In the rows, zero is written as 128.
Rows swapped in pairs by one turn or mirror: which row each one swaps with:
K_822: [179 127 143 136 124 119 120 152 118 122 113 121 123 170 129 140 122 124
 140 142  70 132 121 127 139 127]
K_111: [154 123 117 117 139 140 117 142 114 145 136 121 110 151 137 132 119 117
 128 112  78  96 110 142 137 135]
K_137: [171 124 144 104 126 121 111 133 112 135 134  98 136 132 143 154 134 115
 163 115  89 112 112 124 115 150]
K_154: [184 133 140 133 131 140 124 155 105 129 128 107 134 166 120 138 125 119
 142 139  90 114 116 117 115 138]
K_716: [167 127 121 131 132  91 104 148 134 134 125 109 133 141 122 153 134 134
 128 116  72 113 110 158 134 141]
K_240: [168 122 141 135 127 124 107 160 102 124 118 116 118 105 124 143 117 118
 146 139  94 122 119 132 123 136]
K_87: [136 141 157 104 150 114 108 133 122 131 128 116 123 161 117 154 128 128
 160 150  77 110 126 112 109 134]
K_957: [148 123 142 122 154 105 125 170 147 114 130 134 118 154 137 131 124 137
 141 125  80 130 107 120 132 134]
K_57: [129 129 118 101 131 109 109 158  97 118 121  93 125 133 121 146 129 124
 146 121  68 124 119 151 130 147]
K_581: [162 130 129 131 137 126 107 125 114 125 106 127 126 151 141 128 110 116
 130 129  85 109 117 126 126 109]
K_796: [114 134 125  97 126 121 110 149 105 137 125  99 131 143 131 144 118 128
 134 115  83 108 108 150 118 142]
K_615: [163 132 143 117 163 110 118 156 153 120 124 129 129 155 122 127 131 120
 143 135  86 127 125 119 124 148]
K_217: [159 130 150 142 102 108 112 160 104 120 117 113 133 158 124 144 112 110
 141 137 107 104 125 130 119 132]
K_951: [138 131 132 125 141 151 116 161 127 134 124 122 122 120 115 152 118 123
 137 135  65 114 122 122 122 135]
K_536: [156 126 156 136 153 128 120 158 116 121 119 106 124 156 135 142 123 126
 140 130 103 133 112 125 150 132]
K_764: [138 129 147 125 138  95 140 180 114 110 125 129 123 143 118 136 124 126
 146 132  88 126 117 116 100 149]
K_219: [134 135 150 109 134 138 132 139 110 137 137 127 114 148 125 149 133 120
 145 128  83  96 114 110 102 152]
K_380: [163 122 116 118 122 120 108 160 118 136 126 105 122 156 111 159 137 131
 138 124  88 110 118 167 129 142]
K_650: [160 121 129  89 147  82 116 147 110 128 125 111 118 118 132 139 132 122
 147 117  95 114 118 133 123 140]
K_731: [131 107 146 109 129 109 131 161 134 115 113 119 110 149 136 151 139 128
 136 128  95 123 110 120 118 162]
K_535: [117 126 132 145 150 122 127 169  96 126 126 123 125 161 121 141 128 128
 141 129  94 114 112 129 105 141]
K_776: [147 126 138 112 122  97 116 152  99 117 121 101 118 163 151 150 130 133
 149 149  92 120 120 154 124 131]
K_933: [157 113 115 120 125 115 110 174 111 137 140 115 132 154 111 133 120 119
 132 123  67  99 115 148 105 143]
K_198: [119 134 115  97 136 131 116 163 137 128 122 110 129 129 114 139 121 124
 144 134  90 106 126 126 136 136]
K_865: [151 126 134 108  97 133 117 151  91 124 123 109 126 127 128 141 128 124
 142 132  74 117 120 131 130 135]
K_348: [133 132 125 107 160 123 121 156 108 127 128 113 122 116 131 141 123 139
 144 134 112 111 121 147 123 135]
K_799: [139 144 152 127 144 125 114 133 123 138 121 122 131 128 138 142 119 112
 136 106  93  99 100 115 113 150]
K_945: [153 127 135 132 178 111 124 163 139 130 123 120 115 147 129 138 131 126
 145 113 102 119 114 123 110 133]
K_663: [168 129 119 139 116  78 111 149 137 134 120 105 128 149 119 143 134 121
 144 120  77 104 119 135 119 144]
K_723: [147 131 137 111 112  70 118 146 121 128 115 116 124 134 139 137 133 117
 144 130  96 127 126 133 131 135]
K_425: [145 124 142 124 140 112 107 121 108 126  95 103 147 142 120 156 131 110
 133 135  91 107 123 115 118 133]
K_506: [106 129 137 125 142 115 117 150 124 126 122 112 127 168 114 123 129 116
 138 139  81  96 125 130 113 138]
K_949: [137 145 127 118 150 131 112 148  98 134 130 135 128 158 128 122 116 126
 144 132  88 105 129 105 121 123]
K_516: [153 136 135 120 152 102 127 163 140 127 121 123 110 159 109 155 123 137
 120 130  67 118 104 135 114 131]
K_193: [117 133 151 132 142  90 131 165 132 130 127 132 126 141 110 146 134 128
 129 132  90 119 112 122 113 137]
K_509: [148 134 124 144 141 113 114 139 124 152 122  97 114 146 120 141 128 111
 139 119 102  95 126 141 140 145]
K_878: [157 119 131 132 133  91 105 160 121 115 114  93 143 148 144 149 134 126
 155 142  96 125 122 140 130 125]
K_542: [154 113 144 105 133 107 116 141 115 122 119  98 129 152 128 184 140 120
 152 137  96 111 109 120 119 141]
K_563: [180 131 137  89 113 105 113 153 114 124 120 107 123 149 114 142 127 125
 145 124  95  99 120 148 132 139]
K_413: [139 129 135 116 105  77 110 133 119 137 120 129 124 138 137 141 120 125
 141 121  76 101 120 131 127 125]
K_213: [158 117 149 134 162  82 120 156 107 126 120 125 118 157 122 153 132 122
 143 132  80 115 121 106 114 138]
K_267: [170 131 141  97 136 119 115 152 125 130 127 133 126 176 152 141 112 122
 137 136  73 115 120 120 111 133]
K_100: [114 125 130 136 121  97 110 148  94 128 123 110 125 123 110 147 126 122
 140 133  75 106 116 132 124 136]
K_823: [146 131 124 129 142 115 129 150 126 144 144 120 116 162 120 122 128 123
 146 104  86  98 109 147 125 154]
K_557: [142 125 123 114 145 107 122 167 118 143 136 133 123 148  97 142 132 131
 122 126  74 106 120 100 119 138]
K_948: [157 123 130 109 113  83 117 152  82 126 120 106 128 152 125 141 120 128
 141 125  78 112 123 144 107 140]
K_28: [138 129 135 117  94 103 111 150 143 136 119 109 127 139 117 142 129 143
 142 140  95 102 122 128 127 138]
K_565: [148 112 115 115 136 138 110 151 122 137 132 119 122 130 124 141 126 128
 124 101  77 100 100 135 123 136]
K_82: [152 130 145 102 149 136 113 147 142 127 119 125 130 181 123 135 133 116
 142 130  91 119 125 122 128 141]
K_441: [145 130 149 102 150 129 125 161 132 120 114 130 116 161 102 150 123 120
 119 124  75  99 111 125 122 142]
K_52: [125 124 141 125 137 121 122 161 116 124 132 138 106 153 144 137 108 110
 131 115 104  98 112 138 127 141]
K_698: [141 143 141 120 149 103 118 153 126 129 107 121 140 133 100 154 122 132
 122 134  73 112 116 107 112 125]
K_495: [137 134 125 130 125 117 112 127 116 139 129 115 120 150 160 142 143 121
 153 118 106 114 115 124 131 148]
K_973: [177 120 119 118 127 119 106 146 112 128 123  90 131 143 139 154 136 129
 165 127  87 106 120 140 123 129]
K_468: [158 126 133 100 108  93 116 147  98 127 117 106 121 159 127 143 127 123
 145 110  98 120 117 124  96 134]
K_110: [139 133 131 125 105 126 110 148 145 134 115 125 122 137 131 139 124 125
 131 111  73 116 121 147 136 124]
K_537: [162 128 122 139 153 122 129 156 101 122 132 112 124 146 123 130 123 124
 141 118 107 106 104 143  96 138]
K_375: [135 126 137 107 128  97 117 152 104 134 131 104 118 159 139 134 143 114
 166 125  91  94 113 132 120 164]
K_712: [134 127 125 122 165 148 118 155 137 125 119 116 127 153 127 141 128 124
 144 123  71 103 116 115 118 132]
K_976: [146 120 154 106 136 121 110 146 106 128 116 112 119 154 119 152 123 115
 152 162  89 121 132 119 101 135]
K_424: [145 131 126 122 116 103 104 130  97 136 113 119 125 158 152 131 122 119
 155 135  96 113 131 131 130 122]
K_634: [159 124 117 130 131 110 112 150  67 128 126 113 124 154 131 153 131 122
 141 119  84 110 118 131 114 137]
K_68: [133 125 129 157 128 136 113 163 112 124 125 118 126 141 118 142 140 132
 144 146  94 127 119 118 126 136]
K_361: [190 135 137 113 130 135 116 149 123 127 117 115 127 148 130 147 126 122
 148 138  96 118 123 106 105 139]
K_510: [173 133 122  92 121  88 117 154 102 133 126 116 126 149 138 147 132 131
 136 120  86 123 121 111 132 139]
K_206: [124 135 146 105 150 111 125 152 114 128 124 141 119 160 123 126 108 132
 134 136  73 108 127 117 108 130]
K_739: [142 150 115 118 136  87 112 162 115 135 122 115 133 136 132 121 114 137
 138 112  81 107 125 131 141 130]
K_308: [116 128 125 135 165 105 115 155 146 132 123 116 128 152 135 143 129 118
 143 131  89  99 121 132 120 136]
K_411: [169 129 121 138 132  97  99 146 129 135 103 102 134 140 128 140 126 124
 138 115  88 118 121 135 131 112]
K_792: [163 118 159 126 130 119 131 158 133 123 131 119 119 153 124 148 143 118
 157 122 102 124 119 128  98 153]
K_598: [157 128 146 131 137 129 116 161 134 131 126 117 115 104 119 148 120 126
 138 144  73 107 122 134 121 130]
K_843: [158 131 156 112 136 116 118 140 129 125 121  99 139 126 147 142 131 108
 142 106  82 108 105 121 115 154]
K_66: [124 126 131 109 132 120 118 162 119 131 122 137 103 149 110 137 112 135
 127 126  81 116 123 120 103 116]
K_517: [128 135 145 126 123 123 112 169 110 125 111 124 121 154 124 148 124 135
 140 158  63 113 118 123 137 127]
K_683: [129 147 153 108 140 100 126 141 106 118 124 120 120 142 148 143 123 123
 160 142  99 123 120 109 118 144]
K_303: [171 126 130  96 129  86 111 147 135 125 123 104 125 154 117 115 129 118
 147 121  84 118 118 134 126 135]

K_663 pairs with K_957
K_949 pairs with K_634
K_198 pairs with K_542
K_68 pairs with K_495
K_716 pairs with K_615
K_973 pairs with K_712
K_683 pairs with K_100
K_776 pairs with K_506
K_217 pairs with K_52
K_441 pairs with K_563
K_154 pairs with K_111

